In the rows, zero is written as 128.
One turn sends every row of this set to another row. A few are shown first. Where does it send the rows asked after them?
z_520: [109 120 144 149  89  97 117 143 140 126 172 162]
z_4: [150 120 153 167 161 101 154 134 118 121 124 137]
z_929: [123 117 110 119  82 135 138 141 138  93 152 155]
z_659: [145  97 107 114 110 157 148 138 121 117 114 132]
z_989: [148  95 134 101 106 151 150 130 121 119 120 132]
z_524: [151 135 148 126 125 116 122 171 140 135 162 168]
z_967: [160 100 123  98 112 150 143 138 122 122 125 129]
z_882: [126  74 127 110  92 122 147 125 115 110 158 138]
z_330: [115  64 133 161 118  84 138 131 123 127 146 116]
z_419: [123 147 119 169 110 101 148 125 158 105 148 143]
z_342: [153  74 133 150 129 100 119 170 109 144 125 125]
z_56: [119 105 154 160 130  82 128 160 127 100 159 155]
z_873: [144  70 138 157 120  98 123 168 104 144 127 134]
z_391: [140 128 149 126 119 117 132 170 142 132 167 177]
z_312: [132  85 146 141 136 107 157 120 112  84 128 122]
z_143: [140 122  94 161  96 121 145 144 157 155 130 130]
z_688: [114 113 170 142 129  98 149 107 139 108 150 133]
z_83: [139 133  87 157 104 132 142 154 154 141 136 146]
z_426: [126 119 106 151  78 112 152 105 141 128 150 131]
z_889: [142  71 131 150 132 116 126 166  95 127 115 133]
z_135: [128  73  95 157  92 109 137 144 117 110 129 122]
z_674: [140 144 143 142 136 118 137 164 140 122 159 177]
z_893: [162 127 157 150 157 105 154 126 131 132 126 124]
z_459: [154 132  94 155 102 122 138 147 153 155 132 129]
z_303: [153 127 158 158 151 102 165 118 130 129 128 131]

z_143 moves to z_303
z_83 moves to z_4
z_312 moves to z_929
And these:
z_330 moves to z_426
z_967 moves to z_524

